[135 129 142  98 101  78 144  92  83 110] = Z991
[115 148 181  95  92 105 108 161 187  94] = Z143
[136 123 119 121 141 131 113 198 169 113] = Z425
[116 105  99  74 163  72  75 148  83 130] = Z438
[115 137  87 107  75 106 106  99 108 137] = Z980
[120  98  71 107  76 106 106  99 105 131] = Z973
[122 175 181  95  91 105 155 141 117 100] = Z373
[137 115 116 134 157 145 108 144 145 154] = Z407
find: [137 115] => Z407
find: [ 76 106 106  99 105] => Z973
tail: [107  75 106 106] => [ 99 108 137]
tail: [181  95  92 105] => [108 161 187  94]
tail: [107  76 106 106  99] => [105 131]
find: [105 155 141] => Z373

[126 128 179  90 140 104 131 111  97 130 153 135 135 113 166  91 162 153
 131 111 129 108 132]  Z116
[132 128 170 120 164 108 147 140 133 113 139 139 136 137 137 129 150 155
 142  80 158 190 146]  Z4
[132  93 149 142 164 108 147 140 133  95 139 139 136 137 137 129 150 155
 142  80 158 190 146]  Z247
[ 99 117 117 162 126  98  94 132  93 151 142 127 160 118 106 151 145  97
 108  58 159 146  94]  Z388
find: [132  93 149 142 164 108 147 140 133  95 139 139 136 137 137 129 150 155
 142  80 158 190 146] => Z247
rev: [142 151  93 132] => Z388
rev: [132  94  98] => Z388

[133 115 147 159 140 102 142 147 141 142 147] = Z763
[133 138 146 102 159 144 140 166 153 146 166] = Z864
[147 127 147 131 146  94 141 149 166 139 149] = Z901
[127 147 147 190 119  98 141 147 141 142 147] = Z602
[143 145 132 168 129  95 148 153 137 145 153] = Z835
find: [102 159] => Z864
find: [147 127 147] => Z901
rev: [142 102 140 159] => Z763
find: [ 98 141] => Z602
find: [133 115 147 159 140 102 142 147 141 142 147] => Z763
tail: [119  98 141] => [147 141 142 147]

[126 131  78 136] : Z406
[127 131  78 136] : Z118
[158 131 123  68] : Z469
[107 135 123  67] : Z577
tail: [158 131 123] => [68]
find: [107 135] => Z577
tail: [127 131] => [ 78 136]
rev: [131 126] => Z406
rev: [123 131 158] => Z469

[156 156 154 127 146 131 117 109 111 116 139 116 145 142 105 124  99 141
  77 114 108 126 146 110 151 130 116 143 132 135] = Z888
[124 123 105  91 139 100 110 122 101 129 141 116 117 104 120 103 139 125
 157 154 161 121 127 139 156 129 125 108 145 102] = Z26
[ 97 132 146 137 110 127 136 122 168 117 142 109 120 105 142 149 121 119
 161 109 159 107 133 153 154 152 113 115 122 119] = Z561
[119 112 143 166 132 132 178 136 130 107 144 166 111 126 124 121 128 162
 125 123 136 105 110 144 108 127 134 144 104 130] = Z274
[ 97 132 146 137 110 127 136 122 168 117 142 109 120 105 142 149 121 119
 161 109 159 107 133 153 106 124 134 143 108 123] = Z254
find: [ 97 132 146 137 110 127 136 122 168 117 142 109 120 105 142 149 121 119
 161 109 159 107 133 153 154 152 113 115 122 119] => Z561

[177 177 173 178 132 167  98 122 155 106] -> Z460
[139 149 159 160 149 142 118 102  97  94] -> Z728
[131 157 146 120  98 124 133 153 132 101] -> Z428
[139 151 119 108 141 162 107 106 142 142] -> Z29
[177 178 173 147 116 100  78  80  94 112] -> Z502
[144 149  98 107 136 162 108 109 142 140] -> Z890
[ 76 141 186 157  80  79 134 187 148  78] -> Z993
[166 119  87 161 134  91 163 134  83 154] -> Z423
[152  88 131 156 103 112 160 116  98 161] -> Z261
tail: [177 178 173] => [147 116 100  78  80  94 112]
find: [177 177 173] => Z460
rev: [147 173 178 177] => Z502
tail: [ 76 141] => [186 157  80  79 134 187 148  78]

[144 147 125 147 136 123 133 128 130]  Z649
[148 121 143 147 136 123 133 127 130]  Z586
[136 123 130 132 131 138 155  84 151]  Z332
[122 105 137 178 124  94 149 146 135]  Z871
[117 114 125 116 121 141 134 128 122]  Z500
[144 147 125 147 136 123 133 128 131]  Z688
[105 145 149 121 143  96 127  91 163]  Z774
[156 106 101 120 110 161 131 163  73]  Z424
[140 145 133 142 137 126 125 126 139]  Z503
[136 123 128 133 128 123 124 133 121]  Z869
[135 146 118  74 135 170 104 109 112]  Z584
find: [136 123 130 132 131 138 155  84 151] => Z332
rev: [143 121 149] => Z774
tail: [123 128 133 128] => [123 124 133 121]

[ 99 106 144 105 108 133 149 134 122 116] = Z681
[ 75  85 156 109 125 127 143 156 117 156] = Z629
[ 84  72 110  94 140 157 172 148 172 142] = Z275
[166 129 119 125 133 134 127 122 133 119] = Z826
[150 162  96 128 144  84  72 108  94 104] = Z113
[170 160 103 126 131 107 111  92 108  87] = Z155
[160 164 122 170 158 103 126 131 127 127] = Z989
[115 163 138 156 178 116  91 148  65 152] = Z645
rev: [107 131 126 103 160 170] => Z155
rev: [127 127 131 126 103 158 170 122] => Z989
find: [ 84  72 108  94] => Z113
tail: [ 75  85 156] => [109 125 127 143 156 117 156]
find: [119 125 133] => Z826
find: [170 158 103 126 131] => Z989

[172  99 189 164 119 149 118 110 147 121 125] : Z147
[189 167 124 157 119 110 147 121 138 110 130] : Z990
[176  93 182 158 119 150 113 110 127 152 142] : Z942
[174  95 151 144 119 148 118 110 140  81 124] : Z99
[172  99 189 164 124 149 118 110 147 121 125] : Z711
rev: [147 110 118 149 119 164 189  99] => Z147
find: [172  99 189 164 124 149 118 110 147 121 125] => Z711
tail: [158 119] => [150 113 110 127 152 142]
find: [167 124 157 119 110 147 121 138 110 130] => Z990
tail: [119 149] => [118 110 147 121 125]
rev: [121 147 110 118 149 124 164 189] => Z711
tail: [164 119 149] => [118 110 147 121 125]

[139 114 125 122 177 123 112] = Z252
[114 125 122 180 123 112 145] = Z286
[123 134 143 131 124 123 130] = Z485
[118 142 130 133  75 134 145] = Z386
[126 122 153 126  74 134 115] = Z108
[119 140 126 133  80 134 144] = Z923
[124 129 142 131 138 118 127] = Z620
[126 122 178 128 197  97 109] = Z734
[118 142 111 133 123 134 145] = Z387
tail: [ 75 134] => [145]
find: [114 125 122 177 123 112] => Z252
find: [126 122 178 128 197  97 109] => Z734

[174 127 114 163 137 140 110 163 163 141 139 128 111] -> Z172
[103 118 133  85 102 122 108 107  75 134 109 134  72] -> Z276
[ 85 157 162 115 143 132 108 101 120 134 135  97 126] -> Z449
[128 124 124 113 122 128  99 128 104 105 137  91 128] -> Z487
[104 133 164 109 141 128 124 131 116 112 128 137 155] -> Z663
[122 119 120 110 118 139 139 113 122 137 150 118 133] -> Z836
[163 131 118 127  91 128  97 101 163 148 158 131  70] -> Z2
[ 96 109 137 163  94 117  97  95  72 120 127 120 119] -> Z640
[124 112 107 175  77 130  71 103 155 120 126 178 127] -> Z63
[178 110 152 120 105 120 123 112 155 140 115 149 142] -> Z382
[112 112  77 130 107 175  64 145 103 113 117  67 119] -> Z667
tail: [120 127] => [120 119]
rev: [130  77 175 107 112] => Z63

[160 154 142 145 143 120 135 128 121 121 114 104 103] -> Z95
[128 137 128 123 127 130 133 124 116 116 119 113 118] -> Z873
[104  94 101 112 116 118 132 131 130 135 137 141 152] -> Z805
[140 126 117 121 120 114 101 117 113 116 119 119 120] -> Z293
[133 141 149 138 135 138 128 119 126 128 125 119 137] -> Z357
[ 69  79  97 102 112 129 133 137 151 155 169 178 185] -> Z599
[137 125 132 136 120 128 132 119 126 127 133 136 141] -> Z305
[124 122 128 137 126 128 138 128 123 127 130 133 123] -> Z101
[117 122 117 130 133 125 141 122 118 140 132 133 129] -> Z227
[185 168 166 149 144 144 129 116 112 102  96  91  80] -> Z994
tail: [119 126 127] => [133 136 141]
find: [128 138 128 123 127 130 133] => Z101
find: [122 128 137 126 128] => Z101
rev: [119 125 128 126 119 128] => Z357
rev: [185 178 169 155 151 137] => Z599
rev: [123 128 138 128] => Z101
find: [122 117 130 133 125] => Z227

[142 130 111 108 109 113 123 113 106 105 124 100 102 131 114 108 123 115] -> Z280
[115 128 150 115 117 153 120 123 133 125 184 120 125 123 113 130 112 152] -> Z647
[100 142 128 125 114 119 100 106 133 126 126 144 141 139 130 122 118 117] -> Z125
[148 122 135 118 142 131 148 145 132 142 127 144 141 139 126 126 117 144] -> Z190
[104 116 118 157 107 116 111 109 109 113 123 113 113 122 122 127 153 118] -> Z975
tail: [116 118 157 107 116] => [111 109 109 113 123 113 113 122 122 127 153 118]
tail: [126 117] => [144]
tail: [133 125 184] => [120 125 123 113 130 112 152]
rev: [113 123 113 109 109 111 116 107] => Z975
find: [184 120 125 123] => Z647
find: [142 131] => Z190
tail: [127 144 141 139] => [126 126 117 144]

[124  82 110 190 107] : Z151
[124  82 110 130 157] : Z514
[124 110  82 182 189] : Z958
find: [124  82 110 190 107] => Z151
rev: [107 190 110  82] => Z151
find: [110 190 107] => Z151
rev: [130 110  82] => Z514
tail: [ 82 110 190] => [107]

[133  89 161 168 149 134] : Z74
[ 92 160 171 148 133 133] : Z607
[113 133 134 180 113 179] : Z214
[109 132  91 161 167 152] : Z355
[133 113 180 167  98 167] : Z877
[149 131 136 117 175 170] : Z638
[149 132 113 180 165  98] : Z515
[159 171 149 135 135 114] : Z264
rev: [175 117 136 131 149] => Z638
rev: [180 113 132 149] => Z515
rev: [ 98 165 180 113 132] => Z515
find: [ 92 160 171 148] => Z607
find: [131 136 117 175] => Z638
tail: [149 131] => [136 117 175 170]
rev: [161  89 133] => Z74

[124  98  90 159 122 100 122 145  93 157] = Z181
[132 174 139 123 143 130 137 144 126 127] = Z179
[111 189 104 120 125 143 154 152 117 100] = Z883
[123 131 118 142 135 122 119 137 123 137] = Z203
[113 128 124 112 117 129 127 136 107 118] = Z106
[121  89 103 155 121 100 126 115 120 104] = Z366
[124  98  90 159 122 100 126 115 119 104] = Z217
[112 177 135 122 152 154 117 125 143 117] = Z466
tail: [152 154 117] => [125 143 117]
rev: [120 115 126 100] => Z366
find: [154 152] => Z883
rev: [121 155 103  89] => Z366
find: [152 154 117 125 143] => Z466
find: [112 117] => Z106

[143  75 140 150 114  86  91 165 164 109 146 111 167 149 113 148 113] : Z962
[144  77 151 148 102  91  82 113 113 149 167 167 148 148 149 111 127] : Z248
[131 137 116 133 142 131 137 127 130 128 128 115 129 111 146 128 146] : Z167
[114  86  91 165 164 110 146 111 167 149 113 148 167 149 113 148 113] : Z114
find: [114  86  91 165 164 110 146 111 167 149 113 148 167 149 113 148 113] => Z114
rev: [148 113 149 167 111 146 109 164 165  91  86 114] => Z962
rev: [148 113 149 167 148 113 149 167 111] => Z114
find: [143  75 140 150 114  86  91 165 164 109 146 111 167 149 113 148 113] => Z962
find: [148 149 111 127] => Z248
rev: [111 146 110 164 165] => Z114

[133  98 145 121 152 120 107 101 145 144 136] : Z422
[125 135 139 123 196  96 111 150  87 125 124] : Z265
[125 135 139 123 196  96 111 179  87 125 124] : Z72
[122 111 129 123  80  96 107 100 117 130 116] : Z158
[125 135 139 123 196 112 111 100 117 129 116] : Z604
[122 111 129 123  80  96 100 184 124 130 116] : Z54
tail: [107 101] => [145 144 136]
find: [123  80  96 107 100] => Z158
tail: [ 98 145 121] => [152 120 107 101 145 144 136]

